One turn sends every row of this set to another row. A few are shown first. Where does it send the rows asked after them?
k_516: [-0.24  5.07 -2.12  1.05 -3.88 -0.29 -1.27 -1.27  0.28  2.61  0.70 -1.22
  0.15  0.14  0.25 -0.61  0.01  1.33  0.31 -0.96]
k_633: [ 0.69  5.08 -1.83  1.77 -3.88 -0.38 -0.93 -2.01  0.39  2.17  1.20 -1.49
  0.06  0.05  0.39 -0.89  0.09  0.90  0.36 -0.49]
k_43: [ 1.89 -4.19 -1.81  0.86  1.97  0.85 -0.86  0.18 -2.92 -0.33 -0.94 -1.89
  0.92  0.63  0.53  0.68 -0.81 -0.23  2.29 -1.66]
k_11: [ 0.86 -1.31 -0.48  2.02  4.70 -0.86 -1.41 -2.80 -0.05 -1.25  2.18 -0.24
  0.69 -0.25  1.94 -1.57  1.20 -4.31 -0.70  0.87]
k_752: [ 0.47  1.61  2.07 -0.08 -3.65  0.16 -1.15 -0.82  3.79  3.64  0.84 -0.42
  0.46 -0.52  1.38  0.26 -0.17  0.59 -0.31 -0.56]
k_593: [ 2.50  0.59 -4.16  2.16  4.33 -0.38 -0.90 -1.11 -2.50 -1.87 -0.16 -2.12
 -0.27 -1.93  1.48  1.08  0.34  0.54  1.13 -0.83]
k_962: [ 1.32 -4.94 -4.07  0.99  1.11 -0.96 -0.52  0.17 -0.19 -1.94  0.47 -0.41
  0.03 -2.41  0.77  0.08  0.49 -0.59  2.09  0.02]
k_894: [ 3.35 -4.35 -2.36  2.14  1.71 -0.15 -0.25 -1.24 -1.32 -1.42  0.16 -2.08
  0.45 -0.80  0.60  0.07 -0.29 -1.15  2.47 -0.30]
k_786: [ 0.39  4.92 -2.66  1.62 -4.02 -0.86 -0.93 -1.85  1.13  1.75  1.57 -1.14
 -0.21 -0.83  0.31 -0.93  0.55  0.82  0.38 -0.04]
k_700: [-1.78  2.28  2.26 -1.88  0.07 -1.86 -1.22 -0.18 -0.38 -2.74  0.55  2.17
 -0.12 -1.01  1.83 -1.26 -1.50  3.91 -0.56  0.92]
k_280: [-0.24  1.50  2.72  1.24 -1.65 -0.36 -0.02 -0.07  1.91 -5.51  0.94  0.43
 -0.18  0.20  0.01  0.59  1.25 -3.63  1.22 -0.87]
k_163: [ 1.15  1.43  1.81  0.61 -3.70 -0.34 -0.79 -1.46  4.45  2.82  1.26 -0.54
  0.16 -1.13  1.32 -0.01  0.05  0.02 -0.03  0.30]
k_165: [ 0.20  1.36  1.50 -0.14 -3.81 -0.22 -1.13 -0.91  4.34  3.17  1.21 -0.12
  0.13 -1.01  1.32  0.12  0.24  0.47 -0.18  0.05]
k_227: [-0.12 -0.80  0.80  0.89  5.02  0.37 -2.01 -1.75 -1.75  0.20  0.90 -0.49
  1.24  1.91  1.94 -1.07  0.45 -3.61 -0.68 -0.58]
k_952: [ 1.99  2.67  3.16  1.06  0.40 -2.10 -0.33 -2.65 -0.19 -3.38  1.25 -0.02
  0.04 -0.65  1.46 -2.04 -2.01  2.67 -0.30  2.04]
k_676: [-1.74  1.35  2.45  0.20 -1.78 -0.26 -0.57  0.84  1.84 -5.16  0.71  1.20
 -0.36  0.27  0.06  0.84  1.28 -3.14  0.84 -1.26]
k_523: [ 0.13  0.06 -4.89  0.54  4.00 -0.12 -1.44  0.57 -2.43 -1.46 -0.55 -0.89
 -0.22 -2.08  1.55  1.49  0.71  1.29  0.95 -1.55]
k_687: [-1.85 -1.87 -1.55  0.13  4.07 -1.23 -2.11 -1.24  0.66 -1.23  2.13  1.41
  0.24 -1.33  2.18 -1.24  1.76 -3.66 -1.00  0.61]
k_282: [-0.14  2.07  1.50 -0.24 -0.19 -2.85 -0.51 -1.41  1.05 -3.93  1.63  1.73
 -0.42 -2.26  1.64 -1.89 -1.09  3.12 -0.56  2.25]
k_976: [ 1.24  0.03 -5.15  1.56  3.89 -0.81 -0.94 -0.31 -1.71 -2.18  0.06 -1.22
 -0.49 -2.95  1.60  1.16  0.92  0.88  1.17 -0.62]
k_458: [ 0.09  2.75  3.84 -0.41  0.62 -1.24 -1.03 -1.20 -1.73 -2.10  0.04  0.30
  0.48  0.90  1.38 -1.17 -2.33  3.55 -0.53  0.58]
k_544: [-2.79 -1.47 -0.55 -0.79  4.62  0.08 -2.64 -0.15 -1.02  0.11  0.86  1.24
  1.02  0.72  2.21 -0.63  1.19 -2.96 -0.93 -0.77]
k_157: [ 1.32  1.67  2.42  0.66 -3.59  0.05 -1.09 -1.53  3.85  3.43  1.05 -0.84
  0.38 -0.34  1.27  0.11 -0.30  0.17 -0.17 -0.16]
k_170: [-0.31 -4.78 -3.32 -0.42  1.36  0.14 -1.13  1.35 -1.55 -0.72 -0.71 -0.14
  0.50 -0.97  0.60  0.95 -0.03  0.10  2.13 -1.40]
k_997: [ 1.38  0.52 -3.78  1.30  4.33  0.14 -1.32 -0.05 -3.31 -0.99 -0.89 -1.82
  0.02 -1.01  1.42  1.39  0.04  1.01  1.05 -1.75]
k_569: [-0.06  1.69  3.54  1.20 -1.22  0.21 -0.09 -0.10  0.90 -4.92  0.41 -0.03
  0.11  1.44 -0.11  0.88  0.69 -3.52  1.08 -1.46]
k_885: [-0.48  4.91 -2.89  0.98 -4.09 -0.78 -1.11 -1.19  0.89  2.16  1.08 -0.62
 -0.32 -0.83  0.41 -0.86  0.58  1.07  0.28 -0.43]
k_352: [-1.63  1.55  3.31  0.12 -1.51  0.39 -0.58  0.92  0.84 -4.51  0.22  0.67
  0.05  1.45  0.02  1.25  0.86 -2.94  0.92 -1.98]

k_170 turns into k_43
k_676 turns into k_352
k_163 turns into k_165
Where do these go?
k_544 turns into k_227
k_516 turns into k_633
k_282 turns into k_700
k_976 turns into k_523

